Turns, then the turns between two rows, first turn first; the first pair answered:
turn K647:
[-10  68  49   7  16   8 -32 -29   8 -34  16 -33  18 -49]  ->  [-14  -1  19 -38  61 -35   9  35  -3 -63 -18 -17  21 -36]
[-22 -19   6 -13  -1 -28  19 -21   7  37 -42 -12  -4  17]  ->  [-24   8  17   5 -13 -13   8 -40   6  49 -27 -15  -2   7]
[  6 -26 -25   3  -4 -13   1  -8  11  20  -2   2  -1  30]  ->  [ -4  10  -5  14 -13   4 -22 -31  14  21  11  -7   3  15]
[  3 -26   4 -21  20 -27  16  24   4 -16 -15  -4  15   0]  ->  [ 15 -34  -4   0   0 -21  14   1  18  22   3  -3   7  30]
turn K701:
[  5 -43   5 -17  25 -46  22   7   6  -6 -32  10 -10 -15]  ->  [ -6 -17  13 -20  33 -42  17   7   2 -31 -35   7  -6 -39]
[-25  12  17  -7  18 -10   6   0  -6 -37 -24  11  20 -17]  ->  [-26  40  18  -1   8  -2  -6 -15  -7 -34 -17   3  18 -23]
[-13   0  43  -4  50 -21  36  -6  18  -4 -21   8  20 -28]  ->  [-14  23  54   5  48 -12  23 -12  16 -12 -23   8  25 -33]
[ -8 -19   1 -11   5 -35  25   4  -3  18 -11  19   7  16]  ->  [-11  -8   8 -12  15 -37  23  13 -11   3 -15  21  11   0]
turn K807:
[ -5  40  27   6 -33  19  -9 -37  14 -11  22 -16  14   9]  ->  [ 10  25 -40 -21 -23  25  -8  16   3 -43  19  -4  -6  -3]
[ 14 -64   8 -10  13 -25  14  49  17  -7   7  11 -32  25]  ->  [  1 -52  56  14  -3 -22  17   0  26  30  10   6 -17  35]
[  1   0  25  -7 -13  14   0 -17  19  19   2  14  16   2]  ->  [ 14  -2 -19 -18 -21  25  -3   4  23   7  17  14  -1   1]
turn K210:
[-39  22  76  28 -23   2  24 -63  25   0  20 -12  21  22]  ->  [-26  -1  54  31 -37   2  28 -63  32  21  27  -8   8  54]
[ -7  33  35  23   7  21 -50 -20 -10   8  30  18  25 -36]  ->  [ 13   6   7  28 -20  25 -45 -31  -1  46  44  23   6   5]
[-21  56  10  -7  16  11  -1  22  -6 -24 -13  -3  10 -41]  ->  [  6  67  -7  18 -18  36 -21  -7   2  11   9 -11   2 -22]
Then:
Between the rows of a pair lie two turns.
[  4 -49 -13  -6   4 -13   5  12  16  27  -9  10  -4  47]  ->  [-18  39  28  16   0  23 -36 -12  10  -7   7  -4  17 -17]
K647, K647
[-39 -11  50   2  27 -19  30  -9  15 -20 -22   7  25 -11]  ->  [ 12   6 -59  -5 -18  26   5  25   8 -38  24  12 -27 -16]
K807, K807
[  5 -20  19 -36  30 -32  31  32  -6 -36 -39   6   9 -20]  ->  [  6 -29  30 -24  29 -42  35  14  -1 -11 -43   1  12   0]
K647, K210
[ 33  42 -34   2 -17  47 -32   5   6  -1  27   3 -20 -12]  ->  [ 32  30 -53 -10  -8  40 -21  23   1 -10  18   8 -18 -18]
K647, K210
[ 42 -49  -2  15 -58  32  -6 -13   5  62  11 -25  12  82]  ->  [-19 -56  53 -42  39 -21  26  39 -17 -36 -52 -22  59  21]
K210, K210
[ -1  -6  22   9 -19  11   9 -22   5  32  18  -2  -6  19]  ->  [ 13  16 -13   1 -25  30  -5   3   1  15  33  -4 -17  -1]
K807, K647
[ -9 -51 -29 -21  39 -34  34 -20 -30   2 -11 -26 -16  14]  ->  [-18  28  13  29   0  13 -12 -75 -21  15  20 -48  -4 -11]
K647, K647
[  6 -68 -21 -14  18 -37  33  21   0  13  -9   5 -10  50]  ->  [-12  60  38  33 -12  27 -26 -45  -2   5  29 -17  11 -17]
K647, K647
[-22  23 -23 -32 -10  16  -3   5 -11 -48   9   5 -11 -27]  ->  [-37 -21  33 -27  13 -16  30 -20   1 -12 -20   7   9   3]
K647, K807
[ 18 -42 -37  -3 -16   8  48  23  -4  33   7   6 -26  64]  ->  [-23 -13  70  13   7   0  47 -33   0  43 -10 -13   7  49]
K210, K807
[-27 -12  -4 -11  46 -15  19  29 -19 -45 -36  -3   7  51]  ->  [-10  29  23  42 -13  19 -13 -42   3  17   4  -8   1  74]
K647, K647
[-19 -13  -5 -39  13  -1  26  33  12 -50 -22  -7  25 -20]  ->  [-13  12  42  17 -35  20   4 -40  30  18   3 -16  30   4]
K807, K210
[ -7   7  15  16 -12  -7  -5 -23  -3  29   7  -5  -3  12]  ->  [-10 -16  -9 -12  15 -28   6  21  -8  -5  -9   3  -4   6]
K807, K807
[ 12  -6   6   3 -21  18  16 -11 -11  14 -25   8   2  11]  ->  [ 14   7 -12   0 -27  29  10   6 -12 -10 -19  10  -5  -6]
K647, K807
[ 10  -4  19  18 -12  -2  -6 -32   3  36  14 -17  -2  28]  ->  [ 24  17 -23  11 -23  17 -18   0  -2  11  34 -11 -15   1]
K807, K647
[ 10 -83 -20 -43  19 -23  44   7  13  35 -18   0  22  49]  ->  [-14  57  49  10 -12  43 -21 -54  13  19  20 -25  42 -28]
K647, K647
[-13  43  54  23 -13  35 -28 -34   7   4  20 -12  12 -22]  ->  [-13 -57   3 -36  33 -24  28  40   0 -20 -22  10  10  12]
K647, K647
[-39 -39   4 -53  55 -33  27  54 -34 -45 -20  -8  15  -3]  ->  [-63   7  85  -7  39 -21  11 -21 -22 -11  -9 -23  39  -8]
K807, K647
[-39  69  80   9  25  18 -15 -17   2 -41 -16  -7  31 -68]  ->  [ 26  42 -77 -12 -12  44 -27  56  -4 -51  25   7 -30 -48]
K210, K807
[-23 -44  43 -39  67  -9  27  32 -17 -73 -39  10   0 -36]  ->  [ 23 -57  39  36 -36  22   2 -66  16  57  18   1 -29  58]
K647, K647
[ 36 -22 -59  -3  -5  -2  26 -13 -11   4  14 -19 -14  14]  ->  [ 13 -20  16  20   4 -12  32 -52   2  26  -2 -26   7  19]
K807, K807
[ 13   4 -12  45 -61  58 -18 -48  35   8  21  11 -14  14]  ->  [ 25 -36 -69  18 -45  44   1   5  29 -11  11  28 -26  22]
K807, K647
[ 21  -8 -18  -2 -23  12  14  19   4  -3  29  10  -8  -8]  ->  [ 14 -28  11   5 -11 -12  28   2   9  15  11  11   0  10]
K807, K647
[ -9  22  -6   3  -5  27 -22  30 -49 -53   8   2   9 -71]  ->  [-31 -41  72  18  21 -18  22 -13 -25   0 -34   2  29 -12]
K647, K807
[  6  14 -28  -7 -29  -4  21 -40 -15  64  10  -4 -11  38]  ->  [ -4  45 -60 -34  -6  10   8  14 -32  -9  10  11 -14 -25]
K647, K807
[ 38   1 -73  -7 -38  -2  -2  48 -35 -19  10   2   3   1]  ->  [ 36 -22 -75 -11 -29 -15   9  50 -29 -11   6   4   2  18]
K647, K210
[-12  -4  34  20 -58   3   4 -57   7  58 -16 -35  -4  38]  ->  [  3  59 -36  -6 -55  45 -30  -2 -16 -19   4 -32 -19 -30]
K647, K807
[-14   5  30 -11  17 -11  10  10 -19 -25 -32  -8  11  -6]  ->  [  9  41  -3   1 -21  26 -19   1 -13 -17  -3 -11   0 -14]
K210, K807
[  9  16 -22  29  -6  32 -24 -17  37  84  19 -17 -35  39]  ->  [-11  61 -44 -21  42  35 -36  56  10 -19   1 -14 -24 -43]
K647, K807
[  5  -5  -6  35   3  21 -12 -86   7  44  14  19  12   2]  ->  [ 21 -39 -84 -14  33  -1   6  -4 -12 -12  -1  36  -5 -11]
K807, K210
[  4  22  -1  20 -28  22 -16 -14   6  18  23  -8  -6  -4]  ->  [  2  31 -12  10 -30  26 -21  -3   3   2  25  -5 -11 -14]
K647, K210
[-16  30  13  12  -9  55  -8 -32 -31 -11 -23   1 -23 -33]  ->  [  8 -31 -24   9 -22  39  15 -21 -26  27 -24  11 -44  24]
K210, K210
[-24  39 -16  13 -35  31 -35  -4  11 -59  -7 -13 -10 -48]  ->  [-11  28 -40   3 -35  22 -32   9  13 -60  -8  -8 -19 -44]
K210, K647
[  6  -9   5  -4  16 -18  11  26 -30   2 -12  -3  23  26]  ->  [  9  21  18  17 -15   6  -7  -3 -23  19   7  -4  23  25]
K647, K647
[ -6  48   2 -34  -1  22  -7   2  -6 -39  13 -14   2 -40]  ->  [ 26 -38 -38 -34 -12  -4  22  10   8  17   6  -1 -26  37]
K647, K647
[-37  29  46  31  28   5 -52  28 -67 -50  -4   8  29 -25]  ->  [ 16  -6 -17  61 -39  32 -64  -4 -49  35  38  10 -11  51]
K210, K210
[-47  44  61  17   0  -4  11 -25  32   6 -24   4  29 -47]  ->  [ 15  33 -77   0 -45  32  -9  27  22  -1  15  17 -30 -40]
K210, K807
[-11  77  -3 -27  19   7 -36  28 -12 -77  10  10  35 -72]  ->  [-34 -11  96  -4  34 -49  21 -44  19  14 -41   5  66   9]
K647, K807
[-24   9 -28 -24  37 -22  25  16 -23 -26 -24 -24  18 -28]  ->  [-11 -20  -2   4   8 -32  30 -36   2  44 -19 -27  14  29]
K647, K807
[-15 -54  26 -23  15 -82  19  26 -27 -18 -25  22  16   0]  ->  [  2   9  61  41 -46 -29 -24 -59  -5  42  21   3  19   8]
K647, K647
[-23  29  46  74   7 -18  16 -17 -44   8 -14 -32  31   8]  ->  [  1   8 -47  31  17 -18  20  65 -63 -41  -9 -18   5 -10]
K807, K807
[-13   0  62  18  22   7  20 -40  22  27 -14  -3 -11  30]  ->  [ -8  34  58  25  15  20   8 -41  20  20  -6  -7 -12  16]
K647, K210
[ 25 -27 -42  -4 -19  10  -7  23   6   1  13 -15 -24  33]  ->  [-19 -32  43   2  14 -24  16  -4  16   6 -19 -23  11  25]
K210, K807
[  2  15 -52 -23   4  11 -21  37 -52 -43  -6 -15  19 -51]  ->  [  3 -18 -57 -33  19  -7  -4  50 -53 -37 -20  -5  17 -35]
K647, K210
[  4 -25 -18  18  12  -1   0  38  -5 -56 -28 -22   5 -31]  ->  [ -9 -36  33  31  15 -14  20   8   8 -26 -38 -27  19 -14]
K807, K647
[-27 -26 -10 -28  45 -10  19  41 -20 -24 -34 -16  12 -34]  ->  [-25 -41   8 -23  45 -19  27  28 -13  -4 -39 -20  18 -15]
K647, K210
[-45  -8  44 -35  -9 -17  22  -5 -26 -42  -9  25  20 -21]  ->  [-16  37   6 -23 -56  26 -13 -16 -22 -37  31  19  -2 -33]
K210, K807
[ -1  81  12  30 -23  62 -55 -48  -1  -5  36  -6  13 -60]  ->  [ 10 -80 -68 -50  43 -27  29  62  -9 -24 -29  26  -4   2]
K647, K647
[  7 -45 -25 -16   4   0   8  11  -9  -8  -4   4 -23  30]  ->  [-17 -27  43   2  11  -9  12 -24  -1   1 -18  -3   6  18]
K701, K807
[-16 -26   4  -4 -28 -25  13  55  -6  43   2  38   9  43]  ->  [-31   3  47  10 -31 -24   8  27   0  50   3  32  24  37]
K701, K807
[ -7   0  -9 -17  21   9  19  15 -10  -9  -2   8  -4  -9]  ->  [  1   0  -8   0  -4  23  12 -13   0  19  10  -1  -8  11]
K647, K647
[ -4  -9  -3  -3 -10  -6 -10 -24  -7  38  69 -13 -32  42]  ->  [-13  22 -26 -29  15   2 -18  25 -21 -26  67 -15 -27  -9]
K647, K807
[-33  -7  46 -22  42 -21  13  19  -1 -36 -44  -7  20 -25]  ->  [ -5  62   4   9 -16  44 -38  -3  -1 -25  11 -16  -3 -43]
K210, K807
[ 44   1 -73  17 -63  30 -10  -1  -1  38  39  12 -39  33]  ->  [  1  63 -48 -17  -9  27 -16  45 -24 -67  13   9 -11 -61]
K647, K647
[  3  43 -17   1   0  28 -33   5   0 -32  10  -6  -2 -32]  ->  [ 30 -14 -55  -6 -17  13 -13  11   9  14  13  -1 -25  23]
K210, K210
[  5  69  37 -22  43  -3  -3  11  -6 -27  -1 -34  24 -67]  ->  [ 39  53 -47 -33  25   9  -6  41 -13 -34  20 -25  -9 -50]
K210, K807
[ 15  20 -71 -39 -14  31 -15  52  -9 -57  19  -6  -3 -41]  ->  [ 42 -14 -88  -9 -58  34 -14  14  13  14  44  -9 -24  22]
K647, K647
[-11  -1  -2 -10  28 -11  13  17  -1 -32 -25   0   7 -11]  ->  [  8  -7  -3  19 -16   3  -1 -25  12  27  -5  -4  -8  29]
K647, K647
[ -4  40  41  38 -15  21  21 -20  22  37  10 -29  17  40]  ->  [ 24  60 -48  11 -19  41   4  34  10 -14  29 -22 -13  15]
K807, K647
[ -9  15  40  16  -2 -10 -20 -20   5  -2 -16  -3   6 -20]  ->  [ -2 -34  15  -4   9 -33   6   9  10   6 -27   6  -3   2]
K647, K647
